In the rows, zero is written as 100.
Named turns come first, each shown by rows before and after it. Which turns, in which order, take the first row of each pair that follows to the second? Write the first one first, as in the answered first pair.
Runo (before -> after):
101	105	97	86	99	87	90	96	102	110	105	103	88	93  ->  108	102	105	95	95	91	110	113	105	115	106	103	94	104
112	102	105	108	98	112	120	103	100	100	91	99	107	109  ->  104	102	94	96	105	107	92	78	97	95	89	100	102	93
120	109	99	99	98	104	117	107	114	108	105	94	97	100  ->  117	104	93	89	105	101	93	85	114	106	103	94	99	90
95	84	106	101	94	110	99	100	99	102	82	98	103	115  ->  86	90	100	95	92	105	91	94	93	94	82	99	91	105
faf (before -> after):
98	110	95	105	105	114	101	81	94	95	96	99	107	93  ->  107	105	96	98	109	107	96	80	103	105	102	103	110	90
84	62	105	89	119	91	90	100	88	104	115	87	93	105  ->  79	64	107	95	117	95	95	102	83	97	112	84	92	109
101	80	103	98	122	95	75	84	102	93	108	108	121	89  ->  104	70	112	102	122	91	84	99	103	100	110	109	121	100
78	121	88	101	89	113	102	91	84	72	98	96	90	102  ->  88	122	82	87	96	102	82	77	97	86	106	102	95	84
Suda (before -> after):
101	93	91	104	115	97	122	119	113	110	118	102	101	90  ->  90	70	95	110	124	105	109	102	103	97	100	92	110	101
90	58	112	98	107	93	89	99	99	111	95	95	111	109  ->  77	94	89	85	97	99	77	72	94	94	96	100	98	82
98	112	87	72	111	74	79	92	92	96	91	97	97	96  ->  111	110	95	73	110	67	93	115	102	113	101	102	97	100
98	93	102	102	100	98	98	115	102	99	99	93	92	113  ->  91	98	96	100	101	101	91	102	97	91	94	92	90	108
Nusis (before -> after):
91	77	109	114	102	104	103	120	86	103	99	91	97	119  ->  86	77	106	108	101	96	94	120	84	104	103	94	86	113
111	84	117	96	106	114	96	89	110	105	98	96	129	117  ->  111	77	120	90	108	99	89	97	111	114	104	97	118	114
87	110	95	111	94	106	122	112	86	82	94	95	99	106  ->  92	104	100	112	96	104	127	120	89	90	95	95	101	111
zused (before -> after):
90	98	97	80	101	86	81	97	85	102	105	109	100	91  ->  94	115	93	80	94	91	92	101	88	101	109	114	100	85
90	110	96	108	92	118	122	95	91	80	92	97	100	103  ->  86	91	102	111	97	112	117	98	86	81	87	92	96	112
81	109	98	104	96	103	110	83	72	81	90	105	87	90  ->  80	105	101	105	95	101	113	88	70	81	90	105	85	92

(two turns a pair)
110	121	89	88	82	78	101	117	123	115	118	115	86	85  ->  110	114	86	83	91	77	81	99	124	115	115	115	92	80 : Runo then Runo
107	113	93	94	99	109	99	83	111	103	111	107	108	87  ->  110	97	106	99	97	97	113	114	112	113	114	107	99	102 : faf then zused
110	102	91	97	103	87	81	111	93	107	103	95	99	100  ->  109	116	84	96	100	96	83	102	95	101	101	95	103	94 : zused then Nusis
78	89	108	118	98	112	115	99	81	77	82	91	97	120  ->  97	140	89	96	85	99	119	105	104	98	111	112	86	82 : faf then Suda
98	68	116	116	111	102	80	98	100	99	95	89	113	105  ->  79	90	108	110	96	88	85	116	85	88	102	91	75	93 : Nusis then Runo
87	79	98	95	110	92	73	93	89	97	94	92	88	96  ->  98	121	87	89	95	91	92	103	101	106	112	107	82	77 : Nusis then Suda
81	104	86	105	104	93	77	88	97	84	102	91	102	87  ->  94	101	94	120	105	112	100	92	105	86	95	88	128	103 : Nusis then Nusis
101	85	99	98	112	76	78	101	94	103	99	95	80	105  ->  101	80	107	105	110	79	94	116	93	104	97	94	82	116 : faf then Runo
93	103	117	117	88	107	125	124	83	104	102	109	99	102  ->  110	121	104	105	92	119	109	91	102	109	106	115	123	82 : Runo then zused
89	82	98	96	106	99	92	81	86	92	91	94	95	104  ->  105	109	93	101	98	119	115	81	99	94	96	101	112	101 : zused then Nusis
85	103	117	101	100	91	114	104	90	100	98	96	103	97  ->  84	111	108	94	101	93	103	90	90	98	99	98	104	86 : faf then faf
99	107	101	99	90	112	91	81	112	78	106	90	103	83  ->  101	97	118	113	83	108	116	115	110	84	107	89	97	103 : zused then Suda
105	104	98	98	97	101	106	106	97	102	101	95	94	97  ->  104	103	96	95	100	100	100	99	99	100	100	95	93	93 : Runo then Runo
102	109	96	80	97	77	106	118	115	111	118	104	64	93  ->  124	96	112	99	105	102	128	115	131	120	109	102	107	116 : Nusis then Runo
97	106	84	93	104	90	94	96	106	99	110	113	87	96  ->  105	95	89	96	112	94	90	88	113	105	109	112	101	101 : Runo then Runo
93	128	103	111	83	106	124	133	111	94	117	101	102	93  ->  90	76	121	114	100	90	107	139	104	99	108	91	101	115 : Suda then Nusis
106	118	93	96	104	105	85	76	102	98	100	102	107	84  ->  117	83	114	106	113	102	96	97	106	111	97	99	118	110 : Suda then Suda
104	96	92	100	102	104	80	73	106	94	99	99	111	89  ->  86	82	105	110	93	91	97	110	88	87	97	93	83	108 : Runo then zused
